In the rows, zero is written as 128.
Z: rows in several groups, each row roughly a mix of its group's directions:
Z (158 x 11):
[[116 154 146 129 101  79 170 128 133 123 173]
 [116 114 135 141  82 121 163 167  82 142 107]
 [130 141  92 147  91 115 171 143  79 145 132]
 [116 128 106 116 143 137 190 157  81 138 131]
 [129  83 141 144 144 147  91  94  92 144 160]
 [ 97  96 130 136 129 152 117 123 136  90  66]
 [105 163 174 112 133 136 164 113 101 102  97]
 [103  66 128 134 172 136 110 130 145 159 133]
 [142 192 148 120 147  92 140 115 141 139 161]
 [138 164 171 157  84 124 137 110 169 129 123]
 [144 135 165 117 158 120  88  81 155 139 155]
 [ 85 117  90 123 108 144 172 145  93 117 105]
 [142 140  85 175 132 109 107 136 175 120 153]
 [150 119 196 119 136 104 126  98 151 101 123]
 [126 115 102 117 191 143 126 114 133 121  77]
 [168 155  83 133 141 129 123 106 142 118 181]
 [ 73 137 121 125 136 159 133 128 151 122  70]
 [129 137 111 184 115 107 140 142 121 181 158]
 [124 120 172 150 121 105 156 109 177  89 130]
 [105  87 101 110 115 100 178 112 116 141  98]
 [110  62 109 161 150 128 101 144 139 148 123]
 [116 106 177 120 115 116 145  87 118 122  77]
 [164 112 185 114 108 105 100 108 138 156 140]
 [152 179 162  98 103 124 122 122 136  92 158]
 [116 164  99 146 134 112 118 137 185 120  86]
 [129 125 177 129 138 143  90  70 151 133 127]
 [158 131  80 102  87 128 122 129 123 165 161]
 [ 79 109  86 172 165 123 122 115 125 124 118]
 [138 160 134 134 100 101 117 121 148 164 187]
 [126 130 159 126 112 132 130  93 182 114  78]
 [131  90 126 120 161 131  88 100 171  95 119]
 [128  88 124 106 121 172 101 155 118  82 109]
 [154 122  94 121 151 103 119 143  77 162 159]
 [115  76 155 134 150 103  99  98 161 145 145]
 [126 135 134 105 139 140 148 176  68 134 158]
 [152 148  98 119 160 179 145  92 159 117 130]
 [126 148 113 116 126 119 143 156 107 163 196]
 [160 168 156 112  91  95 122 100 143 142 155]
 [109  98 126 168 171 113  91 138 168 123 118]
 [168 128 176 127  79 108 142 107 127 142 151]
 [107  98 147 105 101 123 168 127  83 103  99]
 [182 164 117 125 100 109 147 129 134 127 176]
 [123 204 102 127 103 133 157 122 133 119 130]
 [167 137 177 118 104 112 108 100 172 136 128]
 [124 117 179  82 105 127 148 117  91 100 119]
 [ 89 136  95 153 165 145 152 106 160 125 161]
 [108  92 124 181 144 145 141 114 170 116 100]
 [ 90 161 140 121 108 133 175 105 169 127 104]
 [110 102 146 114  49 119 142 119 122 132 128]
 [144 100 157 133 120  82 107 141 108 157 175]
 [138  92  71 175 134 100 118 138 134 143 130]
 [134 101 124 147 160 122  88  95 185 132 132]
 [ 95 170  89 124 131 135 160 130  91 161 142]
 [172 142 133  86 104 155 115  97 157 126  97]
 [132  94 176 109 110  98  82 141 135 103 133]
 [137 148  94 134 182 117 114 133 158 134 175]
 [166 153  97 133  91 100 165 158 141 120 149]
 [129  75 154 132 149 111 110  90 167 105 118]
 [136 119 128  84 143 119 100 104 176 142  84]
 [111  82 108 189 129 120 148 155 113 132 142]
 [165 111  99 148  74 135 161 136 112 155 114]
 [ 99  71 110 159 145 132 142 175 125 126 120]
 [155 110 131 115 180 129 141 112 168 106 170]
 [131  68  79 121 121 136 127 147  89 138 126]
 [191 143 146 128  86 107 112 130 151 142 149]
 [ 92 136  85 128 141 154 141 174 115 111  91]
 [164 151 162 139 117 119  90  99 178 129 138]
 [126 133 137  97 162 136 158  90 175  98 107]
 [108 137 157 119 120 149 101 171 117 142  70]
 [101  77 106 183 130 121 139 144 137 130 156]
 [133 145 178 100 107 124 155 101  90 127  93]
 [114 130 167 103 113 116 161  85 138  84 109]
 [113 127  97 156 123 161 123 186 146  91 127]
 [112  88 103 170 127 123 139 120 175 122 167]
 [167 118  70 120 108 132 143 167 120 114 152]
 [115 156 162 120  95 132 112  96 177 109  98]
 [106 144 135 112  88 112 175 127  94 126 171]
 [110 114  80 124 106 153 136 172  81 126 124]
 [110 114 129 122 146 105 173  85 164  90 125]
 [ 90 115 130 189 153 124 170 138 119 121 118]
 [140 159  99 133  87  96 170 149 101 151 119]
 [ 97 149 158 133 145 130 162  98  76 135 156]
 [133 145 131  83 135 137 136 121 110 104 196]
 [165 137 110 144 140 131 115 141 120 115 202]
 [164  94 113 125  91 117  83 152 122 158 107]
 [146 176 139 116  91 115 128 148  92 162 158]
 [123  62 108 164 117 115 103 143 105 122 145]
 [186 104 103 137  86 109 123 139 153 144 148]
 [128 121 113 135 187 143  89 109 168 127 101]
 [ 95 121 102 132 104 138 145 182  82 143 139]
 [134 105 130 165 151 124 134  91 171 112  82]
 [148 146  99 118 109 101 134 143  77 162 166]
 [132 131 124 150  91 117 140 166  78 155 164]
 [ 81 134 137 109 127 130 138 144  62 128 155]
 [136  73 161 102 165 158 104 145 130 115 126]
 [136 161 158  96  88 121 175 130 119 120 160]
 [144 143 122 143 140 105 149  68 164 113  94]
 [164 170 133 117 151 130  99 159 125 130 179]
 [169  98 144 131  90 113 139 123  92 148 170]
 [112  98  98 142 144 140 146 175  76 137 140]
 [139  87  91 135 141 162 114 170 121  93 109]
 [161 143 133 156 105  88 101 103 147 161 161]
 [149 162 132 102 159 108 137 156 163 108 173]
 [110 111 120 125 110 162 133 192  87 114 121]
 [113 142  87 131 118 167 154 147  71 124 120]
 [163 103 164 104 107 140 102 153  93  93 120]
 [131 123 106 183 170 134 109 122 147 155  91]
 [100 162 143 116 110 151 145 162 126 121  69]
 [ 88 123 168 123 137 107 100 154  83 125  99]
 [172 149 103 126  93 115 156 108  99 146 165]
 [117 154 165 100 116 145 172 116  85 100 131]
 [149 107  96 142 104 159 134 142  83 158  92]
 [110  78 111 121 138 169  91 133 112 130  89]
 [125 123  77 156 120 152 128 181  99 136 110]
 [145 162 133 110 135 111 108 106 173 150 180]
 [140  91 170 128 103  94 128 105  91 138  97]
 [ 98 107 112 111 172 164  96 127 149 108  94]
 [121  76 167 152 141 114 151 133 116 130  81]
 [105 111 116 161 154 112 138 166  85 127 170]
 [126 157 110 113 154 131 192 148 105 154 148]
 [146 141 108 110 172 126 189 127  99 138 110]
 [145 117 144 150  57 112 153 136 106 146 114]
 [ 83 103 125 135 177 145 105 147  94 115 151]
 [111 113 167 143 175 121  95 154 106 107  98]
 [114  87 160 129 169 141  81  97 139 128 141]
 [128 132 108 111 162 150 160 155  74 132  95]
 [119 143  73 107 122 141 151 163 138 112  82]
 [145 137 172 121 132  99 125  63 153 132 116]
 [130 104  86 180 100 120 162 133 142 156 132]
 [178 107 115 118 113 107 106 171 114 149 164]
 [143 158 153 119 132 129 123  64 142 143  86]
 [149 181 128 158 126 111 133 128 139 182 153]
 [135 112 122 140 156 112 104  78 178 120  97]
 [160 181  86 103 126 101 153 142 138 133 144]
 [142 138 131 138 112 116 132 172  69 171 136]
 [174 101 144 131  82 121 164 129 128 103 160]
 [180 172 155 111 121 118 155 136 102 138 156]
 [118 115  55 152 134 139 154 143 124 115 102]
 [144 175 150  78  86 110 128 120 107 135 138]
 [166  82 131 138 144 116  83 147 154 109 154]
 [122 153  98  96 120 150 147 133  71 147 159]
 [ 94 120 145 121 124 154 159 113 160  87  84]
 [ 94 122  81 146 150 119 149 151 143 153 172]
 [104 118 159 121 101 137 148 106 182  85 135]
 [120 128 173 130 149 113  92  86 174 137 116]
 [150 173 150 117  86 128 130 154  77 133 128]
 [118 142 159  89 118 135 152 102 178  92 140]
 [107 107 159 100 121 167 129 102  83 142  96]
 [113 159  84 160 128 106 160 154 127 156 159]
 [122 140 181  76 127 134  99 108 133  98 113]
 [117  83 144 153 154 145  95 121 164 108  92]
 [ 98 142 104 176 188 132 144 128 146 131 125]
 [110 125 100 132 100 107 190 154  94 131 118]
 [125 104 124 139  84  97 169 130 112 131 178]
 [115  60 169 113 136 125 135 135  98 127 110]
 [143  97 161  87 162 105 161  97 119 115 140]
 [147 173 165 138  93 116 103 102 167 137 131]
 [141 131 104 134 155 130  90 154 150 152 187]]
the four rows of each list that fit no group, in list order (the others fit one group, some only roughly):
- Q580: [152 138 105 150 122 105  78 145 138 158 174]
- Q444: [ 86  91 127 117 109 169 134 128 108 117  79]
- Q431: [132  83 130 179 113 131 116 165  95 121 151]
- Q665: [ 92 138  89 160 166 160  94 120 118 124 109]
- Q177: [ 91 136  89 147 165 147 162 117 101 109 101]
- Q428: [161 129 129 126 144 116  76 107 174 134 164]
- Q206: [114  95 101 172 155 112 120  95 164 149 111]
- Q521: [150 148 135  83 155 116 113  81 154 113  97]
- Q305: [110 149 163 107 156 116 128  79 160  95 112]
- Q582: [162 132 127 138 118  99 113 119 191 167 142]
- Q889: [160  69 141 170 131 107 102 122 148 136 127]
- Q337: [105 160 109 142 168 150 129 110 158 142  78]
 | Q177 Q305 Q582 Q889
- Q885: [172  94 177 123  83 114 123 123 109 126 132]
- Q764: [113 166 163  75 106 132 118 116 103 137  96]
- Q817: [ 96 157 109 107 152 161 120  88 160 143  98]
- Q487: [144 121 189  95 142 140 117  98 152  97 120]
- Q462: [107 122  87 172 104 137 148 166  91 142 134]
- Q50: [151 132 104 165  69 111 168 112 127 132 134]
- Q602: [162 172 174 113 109 126 100  93 141 129 118]
- Q643: [ 69 128 134 144 162 155 113 130 133 118  82]
- Q365: [ 93 159 103 117 139 113 190 152 125 116 113]
- Q566: [144 138 138 118 170 112  88 117 187 117 145]
- Q712: [137 153 149  94  92 101 148 143  79 129 157]
- Q89: [119 178  92 156 123 146 111 124 154 172 111]
- Q750: [157 136 163 103  87 117 132 115  98 125 177]
- Q490: [161 135 136 143  96 105  95 127 177 137 170]
- Q192: [117 134 157 108 150 138  79 116 152 148  76]
 | Q885 Q462 Q750 Q490
- Q394: [137 165 108 118 185 138 148 140 100 166 125]
- Q846: [131 120 162 135 105 109 106 152  70 146 163]
- Q133: [169 101 174 110 100 100 134 140 110 143 160]
- Q389: [123 108  96 168 135 135 147 167  76 147 116]
- Q18: [100 106 126 138  89 137 186 144  96 116 110]
- Q664: [112 141  80 117 171 162 140 142 145 120  88]
- Q549: [132 142 117 114 157 136  56 117 160 140 115]
- Q946: [144 112 187 134  71 119 108 118 143 132 139]
- Q844: [128 126  81 142 134 117 162 133  84 165  94]
- Q679: [101  93 180 163 135 145 149 118 154 105 113]
 | Q846 Q664 Q946 Q679
- Q529: [ 93  94 142 139 160 133 119  90 139  99  85]
- Q704: [174 110 172 121  83 124 104 106 105 134 123]
- Q501: [ 94 114 161 128 150 122 118 101  64 125 114]
- Q705: [108 135 191 117 127 108 129 109 162  89 114]
- Q613: [168 133 155 179 100 121 112 139 152 134 166]
- Q808: [143 137 114 128 166 125  80 117 186 137 111]
- Q787: [138 129 172 155 129 110  81  96 164 145 111]
- Q493: [128 124 140 126 166  97  80 131 180 113 145]
- Q137: [ 95 120  94 127 196 137 101 110 124 136 128]
- Q985: [123 142  86 106 136 141 164 170  86 118 150]
- Q836: [118 140 112 162 172 114 168  83 150 128 145]
 | Q529 Q704 Q501 Q836
- Q998: [159 143 131 136  85  96 113  96 145 168  99]
- Q786: [143 140 133 130  79  88 135 124 120 154 183]
- Q584: [111 151 158 108 159 139  74 112 165 110 127]
- Q311: [138  73 121 172 133 133  98 132 109 168 116]
- Q557: [145 181  87 104 126 135 148  98 158 150 130]
- Q229: [179 128 154 121  79 140 126 119  94 146 155]
- Q33: [111  81  91 143 172 113 147 102 134 130 100]
- Q949: [161 111 158 117 145 141  81 124 167 131  89]
- Q615: [112 101 164 125  85 148 141 124 136  72 114]
- Q591: [107 126  83 131 133 137 148 137 140  94  66]
- Q370: [132 149 180 105 121  91 156 115 100 152 154]
 | Q584 Q311 Q949 Q591
- Q957: [126 123 107 128 113 162 146 149  57 145 111]
- Q174: [127 108 123 116  70 126 132 139 143 101  73]
- Q967: [ 86  99 129 136 146 148 112 110 180 101 100]
- Q595: [155 161 125 122 150  99  87 117 106 142 178]
- Q947: [106 146  87 161 157 115 155 136 103 117 173]
- Q857: [160  72 135 143 126 120 106 100 162 134  95]
- Q823: [115  94 115 130 146 129  91  99 147 106  71]
- Q779: [ 93 170  76 141 160 112 139 142 155 131 135]
- Q982: [138 127 166 124 116 135  88  77 159 108  99]
- Q525: [147 167 160  88  83 133 121 130  98 107 142]
 | Q174 Q595 Q857 Q779
- Q380: [129 164 114 171 101 108 123 170 114 162 149]
- Q623: [125 186 132 107 118 121 176 136 117 163 149]
- Q285: [ 82 138 115 117 167 159 171 131 152 128 101]
- Q572: [ 82 147 142  86 143 160 120 115 121  92  98]
- Q567: [160 150 112 146  82 130 112 147 111 167 166]
- Q794: [157 123 129 122  96 108  99  93 187 138 141]
- Q797: [142 116 140 155 131 112 106  83 190 114 133]
- Q459: [169 126 140 158  91 123  87  98 164 140 125]
- Q537: [144 136 202 132  97 112 116 109 124 153 132]
- Q201: [ 96 114  70 143 141 156 111 143 135 138  87]
- Q441: [101 136 140 101 167 117 142 113 187  98 123]
- Q142: [167 118 112 154  65 109 143 127 105 143 144]
- Q98: [119 172  80 135 100 123 132 156 117 139 172]
- Q424: [155 113 146 155  92 108  97  89 116 170 128]
- Q561: [161 124 167 142  94 112  78 102 147 119 109]
 | Q572 Q567 Q794 Q201
- Q163: [181 140 158 104 121 105 162  96 123 140 157]
- Q411: [102 117 191 119 139 155  98 126 112 132  93]
- Q651: [149 123 101 120 137 107 102 147 112 148 197]
- Q851: [135 162 132 132 165 115 123  78 164 117 166]
- Q559: [163 163  99 125 149 110 128 148 168 149 168]
- Q335: [142 163 153 139  92 105 143  99 118 171 161]
- Q436: [ 95 137 137 128 188 147 102 165 143 103 133]
- Q503: [ 66 127 121 154 134 143 166 137 122 106  92]
- Q907: [142 142 100  91  96 134 181 162 105 124 119]
- Q694: [127  75 139 139 178 130 100 126 124 101  96]
- Q421: [ 96  95 111 150 104 142 145 158 135  73 112]
 | Q163 Q559 Q335 Q694
- Q752: [144 103 159 122 103 121  90 153  86 166 144]
- Q145: [ 82  91 122 151 139 166 124 130 103 125  85]
- Q77: [103  85 170 126 134 151  94 140  96 145 104]
- Q628: [131  66 126 154 158 127  96 119 108 163 128]
- Q758: [113  96 187  91 163 127 139 105 133 119 130]
- Q830: [ 78 145  82 147 161 108 136 144 111 137 102]
- Q601: [103 101 145 169 143 123  79 119 158 130 161]
- Q112: [118  66 121 156 129 150  99 158  96 125 139]
- Q751: [150 162 172 125 123  99 138 147 124 132 185]
- Q327: [ 85  88 131 174 162 130 148 130 136 108 152]
- Q8: [140 155 129 165  65 118 156 120 124 157 138]
- Q253: [169 135 133  83  93 145 161 125 117 121  89]
- Q526: [152 127 168 128 143 107 112  88 179 100 134]
 | Q628 Q601 Q8 Q253
- Q540: [122  70 179 130 152 114 107 121 158 122 132]
- Q504: [128  71 138 145 147 153 112  79 142 127 102]
- Q432: [183 105  99 164 168 124 111 148 138 135 130]
- Q336: [ 95 138  62 132 149 141 125 140 153 143  96]
- Q658: [142  70 138 145 137 124  70 123 134 153 121]
- Q131: [135 164 146 102 129 159 162 123  77 118  98]
- Q349: [160 116 152 129 118 128  63 161 153 143 120]
- Q775: [165 132 145 120  69 112  89 107 143 149 122]
- Q614: [129 115 190 114 114 136  80 108 157 118 133]
- Q911: [146 146 191 113  95 113 148 109 103 118 150]
 | Q504 Q336 Q775 Q911
- Q214: [117 133 157 115  71 123 145 143  80 102 112]
- Q684: [108 104 119 137  82 126 161 157 121 126  74]
- Q995: [134 130 114 142 185 109 106 148 130 118 184]
- Q377: [ 94 138 120 174 146 109 171 124 164 116 155]
- Q418: [174  91 127 142  87 113 114  93 141 138 158]
- Q495: [126  82 137 155 106 130 148 152  85 167 148]
- Q551: [139 106 162 140  75 120  83 117 147 137  99]
- Q400: [101  88 175  99 145 132 130 138 110 119  84]
- Q675: [120 202 122 132 156 137 115 126 160 106 125]
- Q347: [106 131 172 111 111 131 148 142  68 105 107]
- Q374: [143  99  57 149 136 141  99 142 134 124 143]
- Q831: [136 152 183  96  91 130 108 145 110 120  96]
 | Q495 Q551 Q400 Q831
- Q594: [165 141 157 104  75 103 151 116 143 116 154]
- Q59: [140 185 133  80  98 120 150 108 120 132 152]
- Q668: [169 157 155 112  90 117 113 113 163 147 160]
- Q466: [171 164 122  92  98 122  86 147 128 147 145]
- Q475: [109 117 108 163 138 139 164 170  97 152 162]
- Q983: [122 103 136 145 164 122 123  73 151 161  94]
- Q56: [122 102 187 116 150 135 118  94 158 123  94]
- Q509: [114  62 132 106 132 136 143 133  97 102  94]
- Q607: [110 114  68 158 168 129 141 135 103 152 120]
- Q121: [106  92 173 112 103 158 140 114 106  87 121]
- Q824: [137 111 170 126 111 128  85  76 155 126 148]
- Q51: [159 127 131 117 109 118 117  96 202 125 126]
 | Q668 Q466 Q607 Q824
- Q247: [137 142 192 114  79 138 132 133 116 143 153]
- Q656: [121 122 119 148 141 109 193 117  94 156 156]
- Q873: [112 163 123 105 144 117 172 119 181 100 122]
- Q435: [ 95 129  85 144 147 137 141 153  81 147 162]
- Q240: [117 111  80 140 160 125 132 164 158 137  84]
- Q260: [150 166 114  75 150 106 137 111 108 150 160]
- Q740: [106 115  80 151 168 122 124 113 136 162  88]
- Q340: [127 134 118 142 176 144  70 120 159 134 100]
- Q589: [160 137 145 167  94  97 113 123 133 150 177]
- Q399: [126 110 162 112 116 142 106  71 148 141  86]
- Q745: [128 124  81 129 158 151  91 175 142 103 122]
- Q714: [129 138 153  72  88 139 137 156  88 125 117]
 | Q247 Q656 Q240 Q714
- Q860: [155 126 163 101 112 130  97  84 125 118 174]
- Q667: [173 105 137 130  77 108 137 159  90 133 126]
- Q249: [111 100 186  94 138 124  99 142  98 115 112]
- Q533: [164 152 109 142 106 112 112 142 114 171 177]
- Q939: [169 153 163  85 134 101  91 125 148 116 125]
- Q655: [114  68 105 148 147 135  87 105 147 124 111]
- Q269: [127  83 113 123 173 147 107 132 116  88  94]
- Q293: [ 95  95  73 154 132 129 137 172 122 121 137]
- Q599: [151 126  97 156 195 123 123 122 152 151 141]
- Q148: [131 155 163  80  75 103 123 112 142 123 124]
- Q796: [ 99  97 127 128 138 139 144 164 113 116  63]
 | Q860 Q249 Q533 Q796
- Q455: [ 89 125 153 103  76 124 154 164 104 121 126]
- Q228: [103 142  82 154 164 122 136 120 169  91 128]
- Q195: [142 171 129 128 160  97 106  86 165 127 107]
- Q930: [ 92 109  68 153 150 118 165 134 127 143 138]
- Q157: [141 153 137  77 118 113 152 136  87 136 173]
- Q680: [119 146 117 113 195 161 141 125 167 136 127]
- Q275: [ 92 106 143 154 102 151 141 128 136 107  69]
- Q892: [119  86 175  88 130 116 152 132  92 107 129]
- Q283: [104 121 142  93  96 106 177 158 104 107 110]
- Q124: [145 144 146  99  71 115 121 146  83 119 151]
- Q991: [118 110 192 131 128 133 147 111 126  75 116]
- Q406: [138 117 137  83 159 134  95 123 132 121  68]
- Q290: [173 129 145 103  79 140 152 102 150 110 103]
 | Q455 Q195 Q283 Q406
- Q523: [ 84 177 132 135 161 105 152 116 157 123 152]
- Q303: [147 134 127 105 103 159 120 111 155 100  67]
- Q315: [115 117  83 139 183 146 134 156 100 151 112]
- Q909: [112 137  78 156 116 136 175 126 101 163 142]
- Q971: [122  75 183 124 124 138 125 123  82 121 130]
- Q518: [122 158 136  97 121 138 152 143  58 121 145]
- Q650: [153 122 121 140 174 144 106 102 159 155 173]
- Q264: [ 90 117  99 128 158 159 124 152 104 128  77]
- Q653: [ 79 157  95  84 155 134 141 142 106 124 111]
- Q646: [138 151 105 107 116 119 178 165  86 130 153]
 | Q303 Q971 Q650 Q653
